In the data rows, 500 means zero.
Here are some points:
463 482 413 505 574 653 639 391 528 422 391 343 432 448 513 446 559 502 589 514 432 534 502 436 520 319 791 445 468
533 471 380 498 300 412 415 835 500 770 777 613 642 723 418 691 302 356 499 516 607 327 372 415 422 705 25 506 520
678 409 749 427 383 322 362 777 512 490 429 714 380 653 419 618 473 595 490 539 589 322 511 258 520 315 315 761 409
287 645 157 604 544 717 707 272 424 596 566 293 558 343 541 405 600 399 607 309 415 584 428 696 495 751 641 251 548
644 400 677 364 384 256 371 791 500 643 462 674 488 684 494 596 369 550 463 582 563 340 497 432 536 513 165 711 511
621 404 839 480 591 534 462 442 546 274 252 563 396 494 600 375 728 680 490 648 442 527 651 360 607 65 852 598 460
608 505 626 406 544 411 458 546 600 470 383 562 431 650 513 521 452 516 452 586 516 498 512 457 623 412 526 612 512
263 579 252 484 578 763 761 100 370 567 466 289 606 336 610 349 581 393 532 290 425 701 509 708 557 699 802 283 587
483 483 523 499 430 475 496 483 471 510 539 562 523 404 449 476 478 529 474 435 472 448 533 518 447 510 458 498 519
308 630 223 535 612 677 658 284 464 592 640 368 565 454 469 403 568 362 561 322 503 605 442 663 489 737 546 306 564
549 557 615 547 479 445 514 480 606 381 513 540 461 508 466 439 589 614 451 457 439 461 492 415 522 374 549 562 437
491 476 361 489 386 519 520 662 484 748 685 478 652 599 437 630 379 390 552 481 506 496 465 445 441 651 314 422 557
597 528 666 445 498 393 452 411 481 455 442 499 502 554 529 331 574 650 504 519 414 464 589 515 541 389 591 560 466
705 330 851 412 456 296 281 743 573 423 275 655 454 590 521 581 505 578 444 698 633 450 641 311 467 211 310 713 449
359 467 679 656 685 781 569 230 493 187 115 293 360 68 758 334 765 592 507 599 442 759 703 647 499 290 999 408 430
556 438 567 461 375 393 409 695 463 580 504 659 547 560 481 537 478 512 502 522 535 401 515 416 427 456 275 587 508
567 480 444 458 228 272 456 623 576 676 795 606 606 682 464 602 238 461 410 483 505 445 427 431 387 626 132 554 512
565 490 602 557 552 492 398 480 534 473 585 533 445 500 535 556 400 479 399 539 488 529 545 428 508 450 481 536 525
563 480 457 468 387 387 474 716 442 650 677 655 586 655 381 580 347 502 519 513 505 364 417 427 466 581 296 544 530
757 377 954 417 477 271 280 624 561 232 303 732 335 599 454 570 566 747 422 726 517 380 643 160 572 7 595 802 373
737 315 897 410 543 283 210 763 581 266 280 713 419 510 370 595 507 559 410 803 641 422 624 305 465 74 417 655 495
792 325 958 414 360 222 279 735 637 277 371 769 433 626 465 509 520 722 388 784 464 365 643 149 480 0 497 818 381
623 420 595 573 441 445 345 726 462 560 629 599 505 639 427 619 485 606 563 577 489 390 496 296 474 416 321 641 453
514 461 626 469 689 598 481 405 575 203 260 441 366 417 510 487 648 573 540 627 441 520 522 366 572 206 827 526 447
698 389 830 500 520 402 286 677 537 452 461 671 393 612 493 572 490 564 432 629 588 404 586 325 562 235 440 684 481
599 472 573 397 357 326 436 655 540 532 605 631 515 605 367 542 375 491 411 532 529 407 480 363 467 429 286 583 507
546 456 742 496 680 542 477 327 552 297 250 448 353 484 603 378 621 565 504 652 447 597 619 484 672 228 849 522 502
444 619 254 537 571 564 537 440 445 547 672 519 511 504 361 555 466 432 542 362 518 448 369 547 512 698 438 380 571
322 619 313 524 650 725 641 211 525 467 444 283 514 397 574 371 637 395 532 349 450 644 470 635 590 582 739 350 485
586 446 565 425 506 428 327 695 509 551 493 578 541 584 425 643 407 423 491 628 583 417 516 434 424 468 341 536 534
544 561 321 487 420 366 488 599 533 576 693 483 508 591 432 579 272 496 491 490 468 428 426 518 428 704 258 490 539
760 416 753 453 548 327 231 738 584 436 522 698 388 643 362 643 469 574 452 678 557 316 506 261 527 265 403 700 527
583 460 494 491 224 297 418 953 597 693 574 706 527 692 396 736 333 438 534 504 677 347 371 322 392 602 0 677 363
357 540 448 568 663 634 576 157 467 347 426 333 417 182 571 437 588 470 439 401 476 651 600 585 479 454 787 348 473
653 399 827 465 585 431 334 634 527 268 242 648 283 459 537 568 577 642 460 698 607 428 597 285 571 207 610 704 350
782 368 946 409 430 257 297 777 680 343 272 736 297 697 449 633 510 645 445 707 624 390 566 174 568 157 399 853 349
467 497 566 604 479 612 519 459 414 515 519 462 538 395 581 426 598 574 515 489 417 542 546 515 472 434 582 490 452
512 428 632 476 670 567 448 443 515 278 280 417 419 411 546 507 586 513 476 620 535 593 584 467 550 278 793 528 509
380 626 219 530 469 553 580 462 503 648 628 414 575 480 393 523 457 377 572 336 532 515 376 608 455 784 371 352 525
775 214 959 424 458 383 230 777 551 347 293 810 388 671 392 589 594 668 474 774 607 382 638 128 556 0 528 802 433
572 479 477 530 325 373 362 852 598 694 675 588 548 619 429 709 267 388 481 547 633 342 401 435 371 692 0 597 474
430 606 394 546 601 602 557 404 536 457 558 390 458 513 519 466 522 510 529 411 441 517 450 521 571 608 624 447 490
540 447 571 579 376 496 494 712 543 553 467 581 555 609 562 482 546 583 564 621 502 447 531 436 490 397 462 600 429
543 472 523 484 506 455 520 594 497 422 322 559 381 476 488 558 558 511 564 550 594 421 481 510 553 519 485 567 418
454 484 348 549 332 489 505 615 453 707 632 511 600 472 493 554 425 468 516 454 471 448 477 567 371 706 235 446 501
542 465 511 498 521 522 484 494 439 442 479 519 465 443 468 452 562 608 533 531 400 463 534 415 534 362 706 509 502
305 676 101 663 574 674 654 454 449 644 721 303 641 409 474 415 597 442 619 291 432 507 386 778 469 902 450 279 593
424 589 673 571 680 670 594 74 557 239 278 321 354 303 710 300 685 593 402 408 414 677 650 541 650 321 996 476 383
452 471 549 471 451 508 605 437 441 487 378 505 471 462 570 383 601 568 517 431 460 553 524 536 504 503 607 529 395
366 571 191 522 423 555 534 560 428 759 698 483 619 541 458 527 406 355 585 376 535 464 385 669 434 859 260 370 589
501 561 313 455 452 364 468 709 446 659 664 605 502 589 317 676 346 394 516 460 554 320 338 539 452 837 123 510 533
267 581 67 510 541 669 732 296 372 684 659 320 589 397 497 461 397 293 588 323 477 572 380 693 483 917 511 254 613
628 400 437 383 459 352 427 760 446 571 444 602 461 650 411 662 344 534 556 629 551 371 435 507 488 607 306 601 568
408 584 253 581 495 606 566 456 600 632 687 384 590 556 546 492 426 386 536 393 505 572 405 655 462 767 398 359 528
Then 10 other points, each followed by its number:
418 621 423 577 603 559 538 309 541 470 510 373 543 417 495 405 505 439 442 418 559 595 539 687 479 674 470 371 548 0
545 543 325 453 436 341 416 750 470 628 680 655 518 646 326 702 350 417 568 449 574 335 383 504 458 812 90 551 540 1
525 382 680 597 457 473 400 646 532 448 376 505 481 408 595 517 559 527 526 656 511 495 563 484 420 368 466 532 452 2
236 643 347 568 567 740 700 203 531 577 495 255 582 347 637 381 563 477 575 346 485 757 548 684 527 686 674 306 433 3
617 491 262 414 162 262 458 969 519 859 769 669 701 822 365 677 179 438 536 553 555 274 296 394 330 730 0 565 572 4
315 566 232 601 537 622 588 272 408 517 569 385 604 308 480 387 559 435 552 351 406 612 503 701 411 674 596 251 555 5
657 468 433 418 281 300 350 779 498 700 748 677 544 687 391 633 273 504 448 554 503 310 412 353 419 545 141 584 540 6
624 460 690 531 486 499 449 575 503 404 422 563 468 488 541 461 579 644 457 593 454 444 582 408 489 272 577 600 456 7
619 505 460 419 373 285 399 854 500 670 616 671 589 663 329 579 394 472 513 545 566 347 442 470 408 598 67 547 563 8
538 479 307 426 314 362 510 703 452 754 719 572 625 665 403 597 270 412 532 524 516 403 401 550 420 707 161 465 588 9
Which of these numbered points is nearest to each point below, ignoring the 2 directions in which the first points spread most? Its number follows each.
431 463 639 602 576 646 520 443 580 344 279 417 405 328 659 463 595 480 484 567 550 625 587 505 490 398 657 474 424 > 2
506 494 378 466 414 447 473 666 482 721 630 566 686 634 379 565 483 373 512 450 572 437 406 600 443 650 166 458 599 > 8
710 399 756 391 456 331 324 763 529 478 431 658 534 665 413 584 542 524 441 629 592 421 542 392 533 274 341 641 549 > 8
443 451 844 515 640 643 553 186 490 235 139 423 357 344 699 349 688 572 395 478 501 714 708 429 636 205 892 599 356 > 3
354 583 297 646 453 583 525 556 555 635 660 387 547 431 552 547 406 348 531 397 553 567 409 661 374 798 217 368 520 > 2
250 676 153 592 416 693 743 313 378 715 663 317 653 386 566 399 536 434 600 252 395 604 436 760 408 818 599 276 499 > 7
415 536 530 496 710 633 615 244 415 293 313 436 355 345 531 407 716 549 524 425 484 588 534 491 673 374 875 462 442 > 1
740 352 738 370 332 223 390 887 622 518 463 701 527 818 387 591 478 599 477 689 558 284 453 175 515 254 311 763 463 > 4
259 620 257 602 577 681 633 123 433 475 589 311 577 196 530 378 487 391 489 302 424 708 523 717 388 683 693 194 565 > 5
534 443 737 553 683 570 489 285 513 115 165 444 278 314 571 392 684 606 435 570 440 625 642 494 617 221 902 571 361 > 1
535 520 583 615 559 600 479 505 486 532 552 492 475 517 521 496 551 494 529 487 484 513 526 470 532 457 498 480 518 > 7
297 563 399 634 582 677 642 265 458 449 426 298 552 317 616 328 656 478 541 399 471 691 545 749 490 689 675 330 486 > 2
410 490 625 549 627 638 553 232 429 284 280 388 389 221 574 421 678 520 473 444 500 680 633 566 517 326 817 454 413 > 5
409 483 721 534 749 717 598 114 538 205 226 367 343 259 628 324 761 537 463 497 465 694 660 454 599 133 999 481 394 > 3
344 653 176 572 519 621 708 304 548 587 606 332 533 373 510 379 523 413 562 243 519 616 444 720 514 797 473 317 450 > 3
426 560 258 537 317 479 585 600 422 740 750 479 668 506 421 485 363 479 562 407 421 387 407 575 319 786 260 407 517 > 7
672 350 689 401 444 429 415 687 565 349 285 570 364 600 427 600 515 609 571 697 522 395 494 186 468 152 613 680 413 > 4
357 509 288 602 555 514 524 419 371 531 641 397 587 286 467 536 412 389 561 443 476 554 488 727 312 751 397 283 577 > 5
289 611 215 576 597 704 585 415 475 574 620 323 652 409 504 447 535 356 570 390 484 557 449 739 463 826 455 228 611 > 8
428 528 409 563 608 589 526 376 444 542 516 430 517 412 595 456 540 557 560 450 435 536 504 628 495 567 646 423 476 > 7
290 551 351 605 627 853 680 182 438 497 444 235 598 287 639 413 684 461 582 363 455 748 535 630 507 522 842 253 463 > 3
503 522 431 526 326 471 506 708 563 667 635 562 592 700 457 509 451 475 529 485 523 413 416 453 454 632 247 520 481 > 7
207 652 119 586 599 685 736 183 397 649 570 216 552 291 625 360 456 317 536 272 452 677 455 940 424 947 544 206 587 > 0
586 471 271 384 222 280 477 909 538 827 742 618 625 739 336 708 178 423 570 509 573 233 277 441 293 789 0 564 529 > 4
543 477 659 540 516 503 482 530 609 475 470 508 455 558 564 507 546 563 459 568 508 530 552 328 542 341 576 541 418 > 3
305 577 293 619 483 677 581 347 416 605 534 337 569 337 587 411 537 467 571 390 449 589 513 729 429 705 578 314 525 > 2
496 559 349 495 455 430 563 487 527 551 639 530 502 521 450 508 405 521 506 405 439 431 396 459 459 597 477 485 483 > 6
628 445 370 409 326 200 276 893 525 668 769 716 610 676 219 743 219 326 456 583 638 325 414 472 283 665 0 491 676 > 5
352 564 248 589 514 554 572 426 440 589 642 402 595 364 525 505 486 423 536 395 474 548 447 635 403 743 456 360 536 > 5
459 562 487 510 475 440 542 481 542 545 544 508 488 548 532 501 525 494 462 378 523 502 465 498 565 550 427 541 458 > 3
666 391 488 364 323 322 414 802 481 648 569 687 563 750 355 646 283 498 521 675 492 266 386 322 472 436 261 642 570 > 4
488 505 458 427 332 308 437 756 485 826 684 640 623 764 411 577 335 334 467 412 659 395 423 466 474 690 26 568 563 > 3
308 691 82 585 584 703 702 343 461 600 650 310 633 469 471 417 532 446 660 321 354 529 371 704 511 786 629 247 626 > 4
521 454 581 568 437 412 394 639 498 543 545 579 488 507 526 568 441 553 509 535 548 423 493 544 435 553 245 561 434 > 2
461 541 599 529 737 647 591 208 558 193 354 394 357 395 586 368 720 599 523 452 431 575 521 488 666 305 948 488 426 > 1
557 510 634 466 619 511 527 369 493 318 273 423 394 430 543 359 635 598 510 550 449 555 571 568 607 339 801 503 512 > 8
387 571 239 532 482 539 593 492 505 614 676 380 673 456 452 489 453 364 541 450 475 540 422 669 390 733 342 312 639 > 8
530 532 504 466 556 437 538 397 462 400 454 495 556 490 525 380 510 540 485 454 457 562 544 621 508 546 544 476 493 > 8
500 491 670 558 641 612 520 373 573 301 281 382 415 407 619 420 684 518 499 531 476 610 597 457 585 329 732 535 432 > 3
559 461 349 395 260 337 504 762 470 852 773 653 660 759 380 646 225 377 514 494 590 376 359 479 463 746 35 567 606 > 9
429 542 561 573 727 631 502 224 481 337 361 306 457 346 682 323 675 592 508 490 466 660 597 743 582 469 778 393 487 > 0
380 564 238 438 413 513 699 398 449 649 634 402 615 564 475 456 355 385 503 365 466 589 409 638 504 757 438 355 591 > 9
634 378 936 472 621 458 393 462 551 241 247 602 316 449 600 474 611 646 384 650 566 511 678 299 653 109 735 712 387 > 3
293 564 326 470 543 719 707 184 392 542 487 342 560 381 571 396 586 386 558 358 465 662 495 681 552 631 741 361 540 > 9
380 582 357 634 499 580 585 394 541 584 591 343 591 431 548 437 533 426 520 417 511 593 469 715 480 705 392 353 573 > 0
558 419 585 517 368 396 430 655 581 498 497 564 512 503 537 584 384 537 462 649 497 428 487 423 380 437 379 580 426 > 2
523 441 493 438 406 467 472 544 463 622 517 558 580 576 515 541 448 406 488 543 584 495 475 489 494 509 378 587 562 > 9
488 464 460 388 403 387 570 458 504 557 479 511 530 574 490 461 404 448 471 511 477 514 469 509 495 543 500 505 530 > 9
656 330 953 436 503 460 312 536 506 279 263 653 408 495 500 475 625 628 393 680 578 503 722 232 509 0 637 673 425 > 5
358 571 405 608 489 644 631 348 494 489 478 335 547 337 606 378 573 546 564 459 415 621 556 610 456 519 684 400 432 > 7
294 590 188 514 433 632 674 366 470 686 619 312 670 414 545 436 460 356 524 389 421 620 487 763 423 799 492 266 580 > 9
385 451 585 578 694 711 552 226 474 198 137 325 376 174 599 384 777 625 547 509 480 671 648 565 529 263 960 394 396 > 2
